(in the rows, 128 means zero)
The rows of Y fall into several groups, and each row is roughly a mix of its group's hidden directions; one row fits no group.
Y, 113 rows:
[[125 151 104 102 133 130 190  81 101 124 127]
 [121 141 127  95 113 143 193 100 138 114 169]
 [138 112 155 199 116 124  90 127 158 122 137]
 [135 183  86 101 148 124 109 121  97 156 103]
 [156 103 144 141 131 129 107 180 184 109 115]
 [152  65 149 167 120 119 103 154 146 123 108]
 [125 164 123 145  73 121 118 140 167  89 156]
 [141 161 107 106 121 118 193  98 121 102 106]
 [158  70 109 141 158 146 154 152 156 117 107]
 [128 125 152 175 106  94  65 142 138 129 119]
 [153 106 124 103 129 135 204 114 140 101 133]
 [134 139 135 190 118 137 130 102 179  99 145]
 [141 122 114 114 135 151 148 147 193 103 172]
 [153 158 147 174 107 120  76 132 154 114 103]
 [136  54 165 137 128 117 103 154 142 136 128]
 [117 137 108 128 120 152 156  72 103 149 177]
 [116  72 121 132 184 150 152 140 123 153 146]
 [139 112 143 191 134 111  84 158 152 125 108]
 [136 187 158 130 121  91 112 103 159 107 151]
 [103 163  91 181 132 126 131  92 114 141 160]
 [168 160 110 122 114  96 137 127 190 105 127]
 [122  62 138 163 148 139 113 143 105 164 117]
 [144 113 177 158  80  98 112 144 153 123 151]
 [138 104 133 123 178 136 101 138  95 135  69]
 [147 111 138 149  96 102  64 154 138 120  98]
 [ 93 110 123 109 145 149 196 135 112 117 158]
 [142  99 100 119 158 179 168 113 132 105  98]
 [149 111 135 149 109  56 114 148 162 143 131]
 [122  95 109 150 171 115  79 167 114 132 104]
 [136  77 127 164 152 137  84 151 139 153  99]
 [125 100 150 171 122 109  67 143 115 159 126]
 [104 139 102  82 153 146 170 122  85 148 145]
 [129  83 165 166  87 137 136 128 104 136 165]
 [133 138 141 164  76  91 147 109 145 102 165]
 [130 198 122  99  97 116 125 115 143  91 136]
 [129  90 169 158 114 109  91 165 139 162 121]
 [135  93 104 155 107 160 141 129 185 103 153]
 [ 95 183  89 110 133 132 133  93  91 123 135]
 [122  93 130 150 188 130  87 162 114 138 115]
 [139 132 124  83 189 122 149 116  87 149 116]
 [134 184 148 108 114 118  84 134 154 102  96]
 [115 129  97 173 168 129 151 120 180 103 130]
 [138 188  83 125 125 124 131 127 163  87 132]
 [114 154 126  70 105 112 120 137  72 145 122]
 [149  75 131 139 160 162 175 119 146 109 115]
 [138 145 145  94 145 123 108 186 126 116  76]
 [111 134 159  58 146 140 120 165 109 126 114]
 [129 101 129 135  94 156 176 120 177 107 156]
 [154 159 115  95 126 112 188 127 155  98 144]
 [126 128 113 139 171 115  66 139  92 153 108]
 [142 143  80 122 167 133 158  87 144  99 103]
 [116 158 107  77 164 124  99 169 119 148 112]
 [178 107 170 147 116 146  91 131 166 121 111]
 [116  92 178 170 115 122  84 138 143 127 150]
 [139 153 150 137 119 109  58 128 164 116 105]
 [124 171 105  91 136 140 186  95 131 111 135]
 [119 168 134 107  86 116 185 102 124 112 148]
 [124 170 101  95 178 153 110 144 129  96 111]
 [181 128 142 110 107 117  77 126 149 133  88]
 [118 105 133 152 111  87  75 136 104 170 110]
 [129 194  98 135 117 135 153  94 151  98 127]
 [172  83 126 127 120 128 149 162 179 118 110]
 [123  97 114 207 137 107 135 145 148 120 127]
 [147 127 161 118  91 101 194 136 154 129 124]
 [110 142 133  99 164 128 139 100  71 164 108]
 [121 118 145  63 108 134 160 149  83 132 128]
 [164  86 147 183 136 147 119 125 169 125 129]
 [139 102 119 171 127 131  68 163 154 115 110]
 [153  79 147 157 150 125 112 164 167 121 100]
 [102  92 120 144 165 164 113 127  78 157 117]
 [135 167 117 115  93 121 179 119 162  95 151]
 [115 183 112  90 125 153 173 105 112 115 141]
 [ 92 163 116  82 175 139 119 143  93 135 126]
 [124 154 136 123 156 105  75 139  79 144  98]
 [145  93 156 162 131 111  70 158 140 140 109]
 [115 154 125  73 105 135 183 133 105 103 126]
 [124 153 112 113 134 118 198  90 139 109 153]
 [113 149 126 171 141  99  60 129 110 114 135]
 [121  55 145 150 140 136 134 163 112 157 129]
 [145 141  94 143 118 131 144 142 201 110 153]
 [ 87 173 152 115 130 112  91 121  87 151 146]
 [129  90 131 159 149 139  67 160 145 150 116]
 [114 177 145 130  86  87  90 125 121 105 145]
 [169 111 172 150 116 139 140 127 182  99 136]
 [142  67 119 133 155 157 160 118 114 161 153]
 [ 90 157 111  97 176 129 128 101  86 119 112]
 [122 122  92 163 159 130  69 162 113 115 118]
 [141  63 161 114 139 136 172 132 135 152 143]
 [ 88 124 164 126  84 122 118 116  92 134 175]
 [152  98 163 131  91 168 138 156 151  88 127]
 [129 170 117  99 177 119 106 127  90 131  89]
 [145  84 151 115 123 136 126 194 147 157 128]
 [136 149  68 169 129 113  80 129 141 117 132]
 [102 165 112  98 120 159 175  88 131 115 152]
 [125  83 132  90 127 150 189 129 108 131 150]
 [103  84 162 183 136 128 129 151 151 111 150]
 [160 112 124 192 114 124  89  98 149 127 114]
 [141 170 174  86 116 166 117 140 152 107 132]
 [128 123 164 108 106 114  69 148  89 157 122]
 [141  78  97 156 110 103 181 109 138 121 123]
 [100  97 100 121 157 153 111 144  79 161 104]
 [135 147 129 114  90 129 195 112 154  95 136]
 [149 141 116 105 114 117 204 110 143 101 137]
 [103 138 138 117  85 155 171 105 152 112 173]
 [154 124 118 122 162 166 174 104 161  91 118]
 [ 97 138 167 157 130  99  79 145 100 126 158]
 [121  77 142 142 152 143 109 119  85 156  86]
 [130 144 126 135 162 106  61 151 101 145 101]
 [ 87  97 106 133 164 143 133 122  67 141 116]
 [124 113 148 142 133 122  56 151  90 119 104]
 [106 150 131  92 113 143 173  93 111 119 177]
 [ 89 168 114 132 128 114 158 120 168  77 133]
 [166 154 137 139  98  76 150  91 155 115 126]]
Here is one row of each group, with its name. Which group are the others in?
[ 91 151 141 117 117 110 109 152  93 180 163] : N
[134 149 149  83 117 121 199 112 121 115 139] : M
[121 119 139 198 113 106  79 122 137 136 142] : C

[115 119 147 167 112 106 134 141 183  77 124] : C
[117 113 161 121  92 173 148 137 167  86 129] : M
[123 158 106 102 183 118 122 108  84 159 116] : M
[125 186 134 141 106  88  80 152 126 127 115] : M
[ 88 117 153 120 106 150 134  90  70 141 146] : M
[165 176  98 129 159 139  97 129 130 146  86] : C
[169 111 112 117 110 137 168 133 177  89 109] : N
[132  93 112 115 142 147 141  93  65  95 125] : M
[108 129 131  95 122 150 191 108 147  95 157] : C
[128 135  72  89 161 128 164 121 100 152 117] : C
[103 181 125  97 129 117  96 147  79 143 116] : C
